In the data rows, zero lies at 7.5, halfway between 7 and 8.
Some points, one per row:
[14 4 7 8 3 8 6 4 14 11 9 15 9 0 5 7 9 14 0 5 6 15 0 15]
[4 7 11 9 8 5 11 7 6 6 5 9 13 10 10 6 5 11 11 6 5 6 8 4]
[9 12 6 6 9 8 8 4 4 11 12 8 7 4 8 8 11 7 7 6 9 5 6 10]
[5 5 6 7 8 6 4 11 6 6 6 4 5 12 6 5 5 5 10 11 6 5 12 4]
[7 8 8 3 6 6 8 9 7 8 6 7 3 9 7 8 7 4 9 7 8 6 10 5]
[10 10 5 7 11 7 7 5 6 9 12 7 8 3 3 8 11 6 5 6 10 8 6 10]
[7 10 8 7 3 7 7 2 4 15 11 10 7 6 0 0 10 12 8 4 6 7 5 11]
[6 7 7 6 6 10 9 7 7 5 6 7 7 9 9 12 8 10 9 8 9 8 8 8]
[8 8 7 14 7 8 5 9 10 5 6 10 9 7 7 10 7 8 6 9 9 11 5 10]
[6 7 15 3 7 10 6 6 6 7 6 8 3 7 1 8 8 11 8 8 7 6 8 8]
[10 9 11 9 5 9 8 6 5 6 7 1 10 9 9 7 8 5 9 10 10 7 9 7]
[6 11 7 10 6 8 7 9 10 8 8 9 8 8 7 8 9 7 12 8 0 7 5 4]
[8 8 9 6 3 9 7 7 5 9 8 7 8 7 9 7 7 7 8 10 8 8 7 8]
[7 7 7 7 7 2 4 11 10 8 6 5 7 9 6 11 6 5 7 7 7 6 10 5]
[15 13 6 5 6 3 6 0 7 2 15 4 3 0 8 9 15 9 0 8 15 15 0 15]
[5 11 9 3 8 8 8 11 5 5 10 4 9 7 9 6 8 4 7 7 10 4 10 1]
[8 6 9 7 7 6 9 8 9 15 7 9 11 8 7 7 7 7 9 7 5 9 7 7]
[7 5 2 8 8 7 6 8 10 6 6 11 7 7 7 6 6 6 7 9 5 10 7 10]
[5 5 10 8 8 5 4 8 7 7 6 8 8 10 8 7 5 5 7 8 11 7 9 6]
[9 4 6 9 6 7 12 7 13 11 5 11 9 8 5 15 5 10 4 7 6 12 4 9]
[3 8 7 9 7 10 7 9 7 9 7 7 9 9 8 10 7 7 11 11 4 7 9 1]
[8 5 3 6 8 7 2 6 4 5 6 4 5 11 8 8 5 10 9 8 6 8 11 6]
Then 10 other points, each followed by its number:
[10 5 8 5 8 7 6 12 11 7 6 5 10 8 6 10 5 3 7 10 8 8 10 9] 0
[10 14 6 8 8 7 7 3 5 12 15 9 8 0 13 5 15 6 8 6 9 11 3 8] 1
[10 5 7 11 9 8 10 15 15 8 5 4 6 9 7 10 5 3 6 10 8 10 11 2] 2
[6 8 8 9 14 11 6 6 9 6 7 9 9 9 8 6 6 8 7 8 6 10 9 7] 3
[6 5 9 8 8 6 7 8 7 6 4 7 8 11 8 9 5 9 8 8 4 6 9 7] 4
[9 4 8 6 7 7 7 6 5 9 6 3 6 9 7 8 4 11 5 0 13 0 10 7] 5
[8 10 7 8 3 9 7 3 3 4 11 9 6 4 5 6 10 10 7 7 9 8 4 8] 6
[15 10 8 6 8 9 7 7 12 14 14 8 6 0 6 8 12 0 0 0 15 0 4 12] 7
[7 10 7 10 8 8 8 5 5 7 10 8 6 5 10 10 10 7 8 9 12 8 7 8] 8
[8 5 9 8 4 7 10 13 10 8 6 5 8 9 8 7 5 4 6 7 9 8 9 7] 9
Which of these numbered points is nearest to each point below, looking only along the 5 directions in which the first points spread most? Its number follows each.
[11 14 6 6 8 10 5 1 5 7 14 9 9 2 3 7 12 7 6 5 12 8 4 9] > 7
[6 4 8 4 5 8 7 12 9 6 2 5 9 12 6 11 4 6 9 8 4 8 11 6] > 4
[12 9 4 4 8 11 7 8 10 5 12 9 9 2 6 5 11 7 3 4 11 10 3 11] > 7
[8 5 5 9 9 7 7 10 9 7 7 5 5 8 6 8 7 4 9 10 8 9 9 7] > 0
[5 9 15 6 12 7 9 5 3 8 7 4 4 11 5 3 8 9 11 6 6 4 10 7] > 5
[7 8 7 8 10 7 6 8 8 9 5 8 10 10 15 8 7 6 8 11 7 8 9 4] > 9
[9 11 9 12 6 4 11 6 3 7 11 4 10 6 10 9 11 4 9 7 10 6 7 9] > 8
[6 11 7 1 10 10 9 3 4 10 10 10 7 5 8 7 11 11 9 4 6 7 5 9] > 6
[6 6 3 11 8 6 6 10 10 5 6 9 10 9 8 10 6 7 8 10 4 9 9 8] > 2
[10 10 9 10 6 7 9 6 5 7 10 2 8 7 5 8 10 5 9 11 11 6 8 7] > 8
[8 6 7 8 10 15 5 10 8 8 7 6 5 9 11 8 5 2 7 10 8 8 10 7] > 0
Now 10 new points, numbered from 0 again:
[10 13 8 3 9 7 5 10 8 8 9 3 8 6 8 8 13 9 12 6 2 5 7 13] 0
[12 3 5 9 6 9 6 5 10 13 6 6 7 7 7 9 6 12 3 8 4 11 6 9] 1
[5 7 5 7 8 5 5 8 5 7 8 6 9 9 10 10 7 7 8 8 7 6 10 6] 2
[7 6 7 8 6 8 7 5 5 8 6 8 5 9 7 9 8 9 8 8 7 7 7 10] 3
[7 5 6 1 8 11 6 9 9 8 6 6 11 9 0 5 6 6 7 7 8 8 10 7] 4
[6 8 11 3 6 9 7 8 6 14 6 7 6 9 8 7 7 5 9 8 8 8 9 6] 5
[8 4 7 9 8 9 4 2 3 8 9 8 7 7 14 9 4 11 6 8 11 6 7 8] 6
[6 7 7 11 7 8 8 9 6 7 7 7 15 8 11 8 7 8 9 8 7 6 8 8] 7
[8 5 5 7 7 10 11 11 11 9 5 8 8 9 9 8 5 6 5 10 6 8 9 8] 8
[10 9 9 8 7 5 7 7 8 3 8 3 3 8 4 10 8 6 7 0 11 0 8 9] 9
The same question for these:
[6 10 1 8 9 8 7 6 3 7 8 9 9 7 10 6 10 12 7 4 5 3 7 9] > 0
[4 7 10 7 9 5 12 8 8 8 8 9 10 8 14 7 7 7 8 7 8 7 9 7] > 7
[7 0 7 8 0 9 7 6 10 6 4 14 5 6 9 10 2 12 3 10 6 13 4 10] > 1
[6 4 0 7 5 11 7 12 12 5 2 12 9 10 5 9 5 9 6 9 6 9 8 7] > 8
[6 6 5 6 10 7 7 10 8 7 6 6 8 10 4 13 7 6 10 8 9 5 10 7] > 2
[11 5 11 5 8 9 7 9 11 11 5 5 8 8 7 7 5 9 6 10 6 10 7 8] > 3
[4 11 5 9 6 8 15 7 4 1 6 6 9 9 9 9 9 5 13 8 5 5 8 5] > 7
[10 8 11 10 9 8 7 6 8 0 10 9 0 4 6 8 8 6 7 7 9 11 4 9] > 6
[5 6 10 6 9 3 5 9 7 7 5 6 7 11 6 6 5 5 10 7 6 6 11 5] > 4
[5 9 8 14 1 8 6 5 3 8 7 7 7 9 6 4 8 10 11 5 6 6 10 8] > 5
[5 5 5 2 6 11 8 8 10 5 5 10 7 10 3 9 6 8 8 9 7 7 8 7] > 4
